[ 62 -80   7  26  -9  23  41 -23 -27 -18   4]  mopam
[ 54 -27 -32 -11 -16 -47   6 -41  50  -5 -10]  mobav
[ 62 -80   7  26  -9  23  41 -23   9 -40 -21]  ver
[ 62 -80   7 -28  -9  23  41 -23   9 -40 -21]  sede
[ 62 -80   7  26  -9  23  41 -23  37  35  14]  Pazuk
then: [ 54 -27 -32 -11 -16 -47   6 -41]
[50]
Table of tags by key:
[-80] -> Z_229
[-40] -> Z_40
[36] -> Z_835
[-39] -> Z_576
[35] -> Z_844
join Pazuk 9: 
Z_844
find: [ 62 -80   7  26  -9  23  41 -23   9 -40 -21]
ver
find: [ 62 -80   7  26  -9  23  41 -23  37  35  14]
Pazuk
find: [ 62 -80   7 -28  -9  23  41 -23   9 -40 -21]
sede

[  8   1  26 -10   2   5   7  -3  -2 -10   2] -> rere
[-13  14  16 -10  -1 -26   1   0   5 -32  -8] -> piv
[  8  26   1 -10 -15  -2  36 -39 -22 -19  -8] -> ver
[ 47  21  -9 -23  -3 -27  27  18   8  -2   6] -> Redu
[-10  -1 -24  15  -5  20  28  39  -4  -9  18] -> sede
[ 21  14  16 -10  -1 -26   1   0   5 -32  -8] -> Pazuk
[ 10  20   4 -10   2  -9  47  53  30   5 -25] -> mabi
[77 -5 17  3 12  0  8 18 -1 14 33] -> mopam
[  8  26   1 -10 -15  -2  36 -39  -7  -6  -3] -> pev
[ 25  -7  17 -40 -13 -11  17   5   9   1  24] -> mobav
find: [-13  14  16 -10  -1 -26   1   0   5 -32  -8]
piv
find: [  8  26   1 -10 -15  -2  36 -39 -22 -19  -8]
ver
Table of tags by key:
[-3] -> Z_265
[-25] -> Z_357
[53] -> Z_558
join mabi 10: 
Z_357
find: [  8  26   1 -10 -15  -2  36 -39  -7  -6  -3]
pev
find: [ 21  14  16 -10  -1 -26   1   0   5 -32  -8]
Pazuk

[ 42 -32  11   6] : mabi
[ 19 -31  17  -1] : ver
[ 36 -39  30  15] : Feba
[ 79 -70   9  -6] : rere
[ 26 -83  42  -8] : mopam
then: [ 26 -83]
[42]
Table of tags by key:
[-32] -> Z_154
[42] -> Z_418
[11] -> Z_366
join mabi 2: 
Z_366

[-30 -32 -49 -53  18  15   1 -41  28  16 -76  16  29 -13] -> rere
[ 28  16 -76  15  29  17   4 -35  37  34 -58  27  62  -5] -> mabi
[-52 -23 -28 -44  15 -20  -6 -31 -26  49 -41  22  33  -4] -> ver
[ 49  18  23  34 -11  17   4  25   1 -43  24 -18 -37   4] -> sede
[ 49  18  23  34 -11  17   4 -41 -76  29  28  16  16   4] -> Gamon
then: [ 28  16 -76  16  29]
[-13]
find: [ 49  18  23  34 -11  17   4 -41 -76  29  28  16  16   4]
Gamon
key -> tag
[2] -> Z_412
[-5] -> Z_173
[1] -> Z_803
[4] -> Z_325
[-6] -> Z_108
[5] -> Z_239
[17] -> Z_676
join sede 6: 
Z_325
then: [-53  18]
[15]
find: [-52 -23 -28 -44  15 -20  -6 -31 -26  49 -41  22  33  -4]
ver

[-20  59 -43  51  27  26 -16  21 -27 -42  18  -9  56 -18  23   1  18 -28
  38 -10  15  11  87  36  27]  mobav
[ 15  27 -48  63   7  26 -36  38 -34   9  31  19  48 -21  21   2  18 -27
  35  -8  14  10  82  34  26]  pev
[-20  59 -43  51  27  26 -16  21 -27 -42  18  -9  56 -18  28  24  44 -21
  11  33  18 -27  46  50  42]  rere
[-17  60 -48  58  27  28 -20  24 -30 -40  23  -6  60 -20  31  24  44 -24
  15  31  18 -25  55  53  44]  Feba
[-20  58 -42  50  26  25 -16  20 -26 -41  17  -8  55 -17  28  23  43 -20
  11  32  17 -27  45  49  41]  mopam
[ 16  30 -52  69   8  29 -39  41 -37   9  33  20  52 -23  23   2  20 -29
  38  -8  15  10  89  37  29]  sede
[-20  58 -42  50  26  25 -16  20 -26 -41  17  -8  55 -17  28  23  43 -20
  11  32  17 -27  45  34  26]  piv
[-20  58 -42  50  26  25 -16  20 -26 -41  17  -8  55 -22  22   2  20 -28
  36  -7  15   9  85  36  28]  mabi
[-15  60 -50  61  26  29 -23  27 -32 -36  23  -4  62 -21  30  22  44 -25
  18  28  20 -23  61  54  44]  ver
[-21  60 -43  50  28  25 -15  19 -26 -44  18 -10  56 -17  28  25  44 -21
  10  34  17 -29  44  51  43]  Redu
tags:
[-29] -> Z_808
[-27] -> Z_685
[16] -> Z_615
[-30] -> Z_44
[17] -> Z_548
[-26] -> Z_726
join sede 17: 
Z_808
then: [ 29 -39  41 -37   9  33  20]
[52]
find: [-20  59 -43  51  27  26 -16  21 -27 -42  18  -9  56 -18  23   1  18 -28
  38 -10  15  11  87  36  27]
mobav
find: [-15  60 -50  61  26  29 -23  27 -32 -36  23  -4  62 -21  30  22  44 -25
  18  28  20 -23  61  54  44]
ver

[-17 -35 -12  60   6  38  48]  Pazuk
[ -5 -38 -17  75 -27  30  -4]  mobav
[-10  38 -12 -35  60   6 -33]  ver
[-36 -22   0  50 -14 -23 -57]  Redu
[-36 -22   0  50 -14 -23 -63]  sede
then: [-38 -17]
[75]
then: [-17 -35 -12  60]
[6]
then: [-35 -12  60   6  38]
[48]
key -> tag
[48] -> Z_805
[60] -> Z_66
[50] -> Z_388
[-35] -> Z_728
join Pazuk 3: 
Z_66
find: [-17 -35 -12  60   6  38  48]
Pazuk

[ 71 -70 -43 -12] -> mopam
[-26 -21  27  21] -> Gamon
[-21 -26 -29 -15] -> mobav
[ 36  35 -39 -32] -> Feba
then: [-26 -21]
[27]
then: [-70 -43]
[-12]
Table of tags by key:
[-15] -> Z_473
[-21] -> Z_243
[-22] -> Z_445
[-27] -> Z_129
[-69] -> Z_235
[-26] -> Z_250
[-70] -> Z_291
join mobav 1: 
Z_250
find: [ 36  35 -39 -32]
Feba
find: [-26 -21  27  21]
Gamon

[10 40 34 77]  pev
[ 32 -30  75 -11]  mopam
[-28 -34  50  -5]  Feba
[ 10  40 -13 -96]  piv
then: [ 32 -30]
[75]
Table of tags by key:
[50] -> Z_424
[-35] -> Z_52
[49] -> Z_433
[74] -> Z_529
[-34] -> Z_909
[51] -> Z_264
[75] -> Z_847
join Feba 2: 
Z_424
find: [ 32 -30  75 -11]
mopam
find: [-28 -34  50  -5]
Feba
find: [10 40 34 77]
pev
find: [ 10  40 -13 -96]
piv

[ 21   9  36  27 -23 -37  51 -10   8 -23  13  13 -34  55  31  10 -17   0
  40  -5  16 -22 -17 -51 -30 -26 -20 -11  15 -10  10  15  35  13  -2 -23] = pev
[ 13  10  33  25 -24 -32  46  -7   3 -22  12  12 -26  47  22   4 -10  -3
  32  -9  17 -11  -8 -43 -24 -26 -19  -8  15  -6  10  16  31  16  -1 -19] = Pazuk
[-16  27  57  36 -78 -54  49  12 -36 -39  22  43 -60  32   8  29  33 -44
  30   3  36  29  41  -6  30 -37 -13 -37  25  25  24  12  34  17  11 -29] = piv
[-19  10  14   6 -13 -13   0  13 -25 -10   6  18 -21 -12 -11  16  28 -25
  -3   9  10  27  31  26  35  -5   5 -19   6  21   8  -4   0  -1   8  -4] = sede
[ 47 -19 -19 -14  70  11  -1 -19  40  14  -8 -23   4  22  30   2 -52  42
  21   9 -24 -61 -66 -35 -49  18  -2  12  -8 -34 -13  -9  -3 -20 -13  -3] = mopam
[ 31  10 -17  -1  40 -31  46 -10   7 -21  12  10 -25  49  25   4 -14   1
  34  -8  16 -16 -13 -48 -29 -24 -19  -6  13  -9   9  16  32  14  -2 -19] = ver
tags:
[-10] -> Z_326
[-3] -> Z_116
[33] -> Z_336
join Pazuk 16: 
Z_326
then: [ 18  -2  12  -8 -34 -13  -9  -3 -20]
[-13]
then: [ 31  10 -17   0  40]
[-5]

